In the rows, zero is written as 100.
Where one turn sends some rows of the set: a few examples, then the rows asked
vide: 70  106  119  105  119  116  132  120  87  111  110  117  71  75  86  124  61  109  89  88  83  89
gok: 70  111  121  103  120  115  135  124  108  89  96  100  92  74  105  123  84  90  72  84  108  106
bak: 83  101  80  86  97  118  112  107  93  131  101  108  85  111  114  119  76  73  84  100  56  89
vud: 80  117  89  85  92  118  113  124  99  120  83  105  105  112  120  127  72  78  80  85  54  123
Kovo: 73  123  88  99  127  137  119  117  101  106  79  130  117  95  79  134  75  107  79  83  47  103
bepu: 85  105  113  71  115  105  133  107  94  114  111  106  90  77  95  113  66  107  96  79  97  128
Nelug: 65  106  116  102  121  109  138  127  109  98  92  105  99  79  98  117  76  89  75  96  112  116
suto: 54  106  96  96  121  104  111  102  120  106  108  111  99  88  100  109  73  116  94  128  95  95
posep: 57  114  100  97  90  117  112  108  103  128  81  106  91  100  121  130  68  66  71  106  61  99
Zom: 91  137  103  105  105  134  113  106  74  104  120  120  114  63  98  100  78  87  62  117  67  102
vomu: 95  113  90  98  129  115  124  99  104  112  104  115  121  88  105  114  108  77  87  117  78  88
Tebu: 60  116  65  89  99  115  134  122  94  109  104  138  103  88  84  105  82  118  91  90  90  106
Dur: 49  132  100  102  109  131  119  89  99  124  104  124  111  75  117  103  77  110  70  75  98  118
tapul: 72  130  90  68  83  120  117  103  94  83  98  119  107  56  82  115  83  82  63  111  74  102
Bira: 54  113  97  96  122  120  107  89  119  95  112  105  88  84  107  111  89  113  81  99  97  76
dovuv: 95  111  89  98  130  116  125  98  102  113  103  115  121  87  106  113  107  76  86  117  78  88
Nadi: 63  100  107  103  121  122  136  117  84  119  105  123  73  79  79  118  58  103  79  88  92  92
muzun: 62  138  118  105  106  110  117  101  99  116  105  119  113  70  121  115  72  123  94  92  83  128
dibid: 80  121  95  74  120  142  95  97  102  91  106  105  112  83  79  109  59  102  59  109  62  110
Gugo: 74  127  85  94  95  112  126  120  95  91  112  129  93  80  95  116  94  126  101  78  75  95
Vomo: 73  123  89  99  126  134  119  119  102  105  80  130  118  95  80  133  75  107  80  84  48  102
mebor: 61  125  108  70  101  112  123  70  102  130  81  125  108  59  99  131  78  86  85  98  65  104
taf: 82  124  101  75  117  136  93  99  102  89  108  104  112  81  81  113  58  105  66  113  58  111
Ziti: 72  130  92  67  83  116  117  108  96  85  96  119  107  56  79  116  79  83  69  119  72  106
Dapaz: 61  116  107  98  88  116  108  106  102  124  82  102  88  95  125  134  72  68  73  101  57  94
gebo: 79  119  88  85  92  124  113  118  98  115  86  104  101  110  122  127  78  76  75  75  54  116
Ven: 87  105  87  88  95  110  111  113  92  128  103  105  85  109  115  123  76  75  92  104  51  91
ridef: 83  105  107  70  117  118  133  99  94  114  112  106  86  80  96  111  73  102  83  65  101  119
piz: 61  127  107  69  101  112  121  70  102  128  82  123  108  60  99  131  80  86  85  97  64  102
lov: 89  134  98  105  109  132  115  107  74  109  117  124  117  66  94  99  74  84  61  122  70  105

Nadi goes to -> ridef
suto goes to -> Tebu
vomu goes to -> Vomo
Where do these go?
taf goes to -> Ziti
bak goes to -> gebo

Where one turn sends some rows of the set: a few examples, then the rows asked
Gura: 96  124  102  121  106  100  117  89  108  104  111  80  111  91  78  98  97  75  74  79  79  83  97  79  144  95  127  115  71  98  118  92  83
Tese: 85  106  109  134  74  91  128  116  117  98  122  74  121  87  116  93  93  102  86  106  84  102  120  59  135  82  141  107  79  93  105  96  98
noz: 101  121  88  125  104  107  120  134  98  114  99  90  104  95  94  117  98  100  87  107  86  95  100  68  152  97  142  107  70  80  112  82  91
fur: 128  114  111  122  75  107  112  108  126  86  114  84  102  100  61  96  88  88  102  119  123  74  88  96  144  89  123  91  80  115  93  117  103
filib: 94  134  106  115  88  110  114  110  102  108  102  84  102  98  84  102  79  89  81  89  75  77  93  75  153  91  131  111  76  100  115  81  69
piv: 82  112  120  111  97  103  118  126  117  111  108  81  114  110  97  100  107  90  98  109  83  79  108  52  137  84  145  101  93  83  111  103  118
kemup: 99  82  95  119  77  116  109  108  127  119  109  89  136  109  71  80  82  56  79  108  127  90  91  72  142  127  147  104  65  114  79  79  111
Feru: 77  121  101  129  78  76  106  140  106  96  102  73  115  99  91  101  114  90  97  93  76  92  117  65  147  94  151  105  62  99  113  100  112
foga: 110  117  118  120  46  130  103  114  111  106  112  52  116  101  50  99  70  79  74  108  110  80  92  61  149  109  178  102  67  126  101  105  109
Mefa: 66  105  95  111  71  99  95  141  114  114  110  82  103  99  95  92  81  82  101  90  148  100  80  72  140  90  155  87  81  92  74  113  93
zifa: 117  130  85  119  67  108  112  120  81  121  127  59  103  108  102  90  79  63  70  112  130  91  93  81  126  105  164  104  73  120  80  79  119
fuvo: 94  115  97  118  83  114  79  131  111  114  108  81  104  86  67  114  87  85  93  89  141  99  85  80  140  106  172  89  81  92  90  128  93
guzi: 102  106  100  132  103  102  126  108  109  103  123  80  117  86  80  113  113  87  83  83  80  93  111  75  140  104  140  113  64  92  116  108  91
Kenar: 95  93  104  114  76  117  139  108  103  106  123  51  107  111  65  85  84  68  77  113  132  88  69  58  147  101  145  114  65  117  90  85  127
geten: 72  103  90  114  88  123  113  121  111  117  125  86  102  77  73  98  84  84  88  103  138  103  88  67  131  112  162  86  94  102  76  118  76
Foro: 121  102  99  129  44  118  94  124  117  127  115  70  132  117  94  98  63  69  75  94  126  93  88  69  149  101  163  104  57  97  83  89  108
nimup: 89  116  116  131  80  85  105  110  118  104  117  77  122  98  111  85  91  82  88  118  77  96  111  59  141  87  137  115  104  105  109  90  101
Nim: 118  122  99  128  95  96  122  115  128  101  111  74  109  102  86  89  70  68  90  99  124  111  122  92  166  113  148  70  83  108  86  97  83
rap: 122  110  99  132  42  110  95  120  117  120  111  66  128  115  101  98  57  63  75  91  124  92  83  75  151  95  156  107  61  100  88  91  110
nutef: 105  115  108  121  67  90  102  117  140  88  105  68  102  103  79  81  85  70  80  119  119  84  109  80  172  79  144  86  62  108  83  120  79
Sib: 111  135  84  133  78  98  130  105  121  90  96  62  97  102  81  87  71  85  86  116  120  100  85  78  145  82  133  77  92  105  101  112  127
laki: 84  113  80  132  68  102  102  117  98  100  128  70  98  72  74  109  87  88  102  91  138  110  73  78  127  110  153  100  70  102  79  116  93
Zivu: 72  94  93  131  72  99  101  134  120  103  115  72  109  77  67  98  90  93  86  103  143  110  72  63  149  94  158  93  77  100  101  129  108
mit: 96  83  94  116  73  120  109  112  125  128  114  86  136  114  76  80  84  57  75  100  126  89  93  67  139  126  156  97  59  108  79  81  113
fes: 93  118  97  122  79  90  135  134  122  101  129  82  103  115  86  82  93  53  98  100  112  84  92  88  160  115  131  69  88  125  102  112  100
pog: 101  92  102  118  70  122  133  108  98  110  121  49  109  114  63  91  87  76  76  111  132  90  71  56  138  102  156  114  60  114  86  90  130
gade: 84  119  129  118  96  84  101  115  113  100  102  69  115  112  89  90  101  80  100  107  81  91  110  60  148  93  143  114  99  104  113  89  114
Rone: 111  120  83  120  62  113  117  121  83  124  129  58  104  109  99  90  85  70  64  112  129  92  88  73  122  105  170  102  66  118  83  85  123
nese: 109  123  97  127  109  99  113  113  98  110  109  80  102  95  91  107  94  84  69  100  87  91  91  78  161  90  133  120  75  95  124  84  80
tud: 68  119  95  120  66  102  110  123  109  111  135  63  103  81  85  92  86  76  86  82  133  101  86  67  125  91  166  83  91  105  90  139  101
nal: 90  131  108  109  82  116  120  105  104  103  107  82  101  93  92  107  94  98  92  90  75  74  110  68  130  90  143  103  65  85  97  95  75
tubus: 86  117  88  108  61  121  114  126  104  129  117  77  118  105  74  74  87  64  52  98  117  76  102  72  130  117  177  81  59  128  95  93  114
dori: 87  121  92  107  64  118  110  128  110  124  110  77  118  103  69  71  84  59  47  99  116  73  105  76  139  108  173  83  65  132  103  99  111
rado: 81  124  116  129  76  73  97  121  106  92  109  75  116  93  94  83  100  91  90  109  78  93  116  71  143  92  141  112  83  121  117  84  107
Guges: 110  109  115  120  43  130  105  119  110  111  111  54  120  107  51  99  71  86  75  103  116  83  90  59  147  103  177  104  57  119  96  102  113
kom: 100  142  74  128  73  99  119  113  113  94  106  68  84  99  77  92  93  59  87  132  95  86  85  76  151  116  145  78  83  117  86  116  92

nutef goes to -> Nim
Gura goes to -> rado
tubus goes to -> Rone
Where do these go?
Tese goes to -> guzi
tud goes to -> laki
dori goes to -> zifa

